Where one turn sends some rows of the set: a few examples, then the rows asked
K_895: [ 2.30 -1.60 -1.58 -1.56  0.20 -2.95 -1.51  0.77  1.01 -0.85  1.07  0.97]
K_10: [ 2.82  2.29 -0.03  2.30 -0.70 -2.72 -1.85  0.79 -0.98 -0.77  2.17  0.20]
K_984: [ 1.36 -1.72 -0.98 -1.75  0.40 -2.26 -0.68 -0.26  1.23 -0.83  0.72  1.67]
K_249: [-2.73 -0.71 -0.55 -0.14 -2.90 -0.18 -2.78  0.78 -0.86  4.08  0.67 -3.20]
K_137: [-1.86 -0.77  0.41 -0.76 -1.91  0.59 -4.48  0.93 -0.81  2.62  0.95 -4.55]
K_332: [ 1.73 -1.87 -1.31 -1.53  0.43 -2.93 -0.97  0.33  1.14 -0.68  0.84  1.66]
K_916: [-1.09  0.49 -0.71  1.42 -2.17 -0.57 -1.47  1.06 -2.00  4.67  2.40 -3.40]
K_362: [-2.90 -0.57 -0.16 -0.31 -2.64  0.50 -2.73  0.10 -0.84  4.00  0.46 -2.53]
K_403: [-2.23 -0.59  0.99 -1.10 -1.69  1.21 -4.38  0.12 -0.77  2.74  0.43 -4.19]
K_904: [ 2.24 -1.53 -0.41 -2.39  0.93 -2.13 -1.90 -0.11  1.27 -1.69  0.75  0.57]
K_503: [-1.56 -0.79 -0.29 -0.49 -2.39 -0.07 -4.37  1.34 -0.85  3.27  1.04 -4.67]
K_961: [ 1.44 -1.66 -0.55 -1.98  0.75 -2.01 -0.93 -0.43  1.26 -1.38  0.46  1.65]
K_660: [ 1.39 -3.13 -1.05  0.76 -1.10 -4.84  0.48 -0.60  0.47  1.03  2.82 -3.20]
K_295: [ 1.95 -2.28  1.64 -1.40  0.69 -2.14 -1.23 -2.30  0.72 -1.42  2.16 -4.44]
K_897: [ 1.86  2.84  1.49  1.32 -0.31 -1.18 -0.97 -1.00 -0.93 -1.12  1.45  1.23]
K_815: [ 2.11  2.44  0.15  2.14 -0.82 -2.45 -0.93  0.42 -1.10 -0.31  1.87  1.21]
K_247: [-2.14  1.20  1.15  0.22 -1.36  1.24 -0.84 -1.11 -1.46  3.97  1.46 -2.79]
K_489: [ 2.41 -3.01 -0.64  0.37 -0.51 -4.34 -1.37 -0.22  0.45  0.11  3.01 -4.35]
K_761: [ 1.78 -1.52 -0.23 -2.43  0.94 -1.79 -1.51 -0.50  1.26 -1.54  0.43  1.09]
K_510: [-1.95  0.80  0.19  1.38 -1.82  0.28 -0.71 -0.29 -1.69  4.74  1.83 -2.87]
K_399: [ 0.75 -2.04  2.19 -1.48  0.54 -1.47  0.24 -3.48  0.65 -0.73  1.57 -3.62]
K_665: [-1.69  1.27  1.96 -0.26 -1.03  1.94 -1.50 -1.56 -1.50  2.94  1.33 -3.80]
K_517: [ 0.60 -2.45 -0.57  0.64 -1.37 -4.21  1.48 -1.60  0.56  1.71  2.36 -2.07]
K_831: [ 1.88  2.61  0.62  2.03 -0.72 -2.06 -0.86 -0.27 -0.82 -0.53  1.68  1.37]
K_75: [-0.18  0.60  1.18  0.10 -0.48  1.19 -3.82  0.43 -1.69  2.22  2.32 -5.72]
K_102: [ 3.21  2.19  0.40  1.99 -0.45 -2.43 -2.65  0.87 -0.85 -1.16  2.13 -0.22]
K_284: [ 0.08 -2.28  0.46 -0.13 -1.04 -3.11  2.01 -3.00  0.72  1.33  1.76 -1.44]
K_263: [-2.64 -0.36  1.13 -1.27 -2.07  1.21 -3.61 -0.41 -0.78  2.95  0.04 -3.67]
K_934: [ 2.30 -1.82 -0.86 -2.06  0.91 -2.42 -2.35  0.26  1.18 -1.70  0.91  0.45]
K_942: [ 2.50 -2.66  0.65 -0.69  0.21 -3.31 -1.59 -0.75  0.71 -0.91  2.60 -4.91]
K_759: [ 2.66  2.66  1.69  1.07  0.05 -0.97 -1.67 -1.07 -0.91 -1.59  1.60  0.63]
K_643: [ 3.26  2.55  1.02  1.39  0.20 -1.74 -2.73  0.30 -1.03 -1.74  1.81 -0.57]
K_170: [ 2.37 -1.82 -1.22 -1.43  0.52 -2.83 -1.82  0.90  1.07 -1.21  0.85  0.63]
K_719: [-3.00 -0.19  0.62 -1.03 -2.27  1.00 -2.76 -0.52 -0.68  3.65  0.25 -3.15]
K_692: [-0.38  0.18 -0.74  1.55 -1.50 -0.61 -2.76  1.86 -1.52  3.81  2.58 -4.43]
K_94: [ 0.03 -1.88  1.50 -0.92 -0.24 -2.05  1.56 -3.63  0.62  0.32  1.41 -2.15]
K_720: [ 0.21  0.12  0.16  0.48 -1.07 -0.02 -3.64  1.42 -1.81  3.09  2.43 -5.50]
K_997: [-2.03 -0.87 -0.77 -0.03 -2.84 -0.31 -3.75  1.26 -0.99  4.02  0.80 -3.91]
K_669: [ 2.85  2.73  1.50  1.10  0.25 -1.09 -2.49 -0.34 -1.10 -2.05  1.63 -0.16]
K_184: [-0.86  0.74  2.09 -0.47 -0.43  2.12 -2.87 -0.70 -1.45  2.12  1.59 -4.80]

K_761 turns into K_961
K_897 turns into K_831
And these:
K_916 turns into K_692
K_942 turns into K_295
K_997 turns into K_503

